(in the rows, 128 means zero)
Turns, then the turns between two rows, first turn first; the first pair answered:
turn kizal:
[133  93 139 146 174 140 116 136  89 154 189 136 140] -> [153 130 130 158 107 154 118 117 127 170 112 199 158]
[146 121  98 128  82 155 110 133 117 125  95 136 118] -> [144 116  91 107 113 144 115 136 111  93 115 100 102]
[138 132 112 138 135 130  95 114 106 133 145 150 104] -> [145 137 105 133 127 136 101 105 107 131 138 152 101]
turn Dokel:
[146 127 115 118 139 109 144  99 149  91 119 100 129] -> [151 155 128 124 124 130 136 115 168 113 101 112 120]
[ 88 101 130 120 120 120 103 124 103 155 137 183 156] -> [ 92 118 138 123 115 133  99 138 115 164 133 183 156]
[130 145 126 128 109 133 136 150 140 132  95 134 126] -> [132 137 145 120 148 133 128 160 128 134 152 113 112]
[110  84  88 123 160  95 157 135 132 107 117 119 104] -> [119 114  99 131 125 114 157 149 162 130  69 142 103]
turn Sifo:
[143 129 125 123 117 136 136 129 122 121 112 147 139] -> [145 134 120 116 130 136 136 127 124 105 116 122 128]
[116 114 123 134 143 121 148 145 107 112 148 121 131] -> [130 128 131 144 109 123 133 134 124 134 131 169 143]
[131 113  77 113 144 103 134 127 117  87 148 110 118] -> [119 103  95 144 116 117 124 132  99 136 126 161 161]
turn reb:
[145 137 130 125 129 122 124 123 130 113 144 120  97] -> [144 119 124 125 114 115 130 110 125 104 137 127 110]
[133 138 146 135 123 124 114 148 137 148 140 127 127] -> [142 129 142 138 118 114 103 125 133 144 138 137 130]
[129 147 127 153 121 133 126 128 142 153 123 146 132] -> [127 133 123 147 113 130 131 119 136 149 118 153 144]
turn bora:
[136 127 118 135 145 100 119 105 147 123 148 138 124] -> [125 113 105 132 138  96 129 107 126 109 130 125 132]
[135 162 136 121 126 145 113 138 140 138 157 104  89] -> [117 107 140 135 136 134 124 131  81 144 173 123 124]
[121  88 127 114 119  84 124 124 144  84 192 100 115] -> [119  98 129 113 112  90 127 126 157  72 180  90 105]

(2 to 3 turns a pair)
[174 185 125 107 123 121 122 128 180  89 168  83  67] -> [156 113  99 148  57 101 140  77 102 107 114 192 185]
bora then Dokel
[134 178 137 160  84 161 122 125 179 167 112 183 126] -> [138 154 141 134 167 132 115 122 149 108 206  99  82]
Dokel then kizal then Sifo
[136 175 132 107  79 112 148 117 175 128  69 133 112] -> [132 156 125  87 128 100 157 135 160  90 110  71  92]
kizal then Dokel then reb
[145 154 122  88 121  97 145 128 183  91 103 103  98] -> [137 131 172 119 159 137 113 154 152 182 181 140 107]
Sifo then Sifo then Dokel
[ 81 122 137 156  70 106 148 148 112 135  81 135 172] -> [ 86  98 143 136 147  81 137 146  91 105 165  76 138]
bora then Dokel then bora
[132 168 131 129 110 128 142 144 180  98  74 115 125] -> [119 117 107 114 130 102 150 137 140  69  92  87 142]
kizal then Dokel
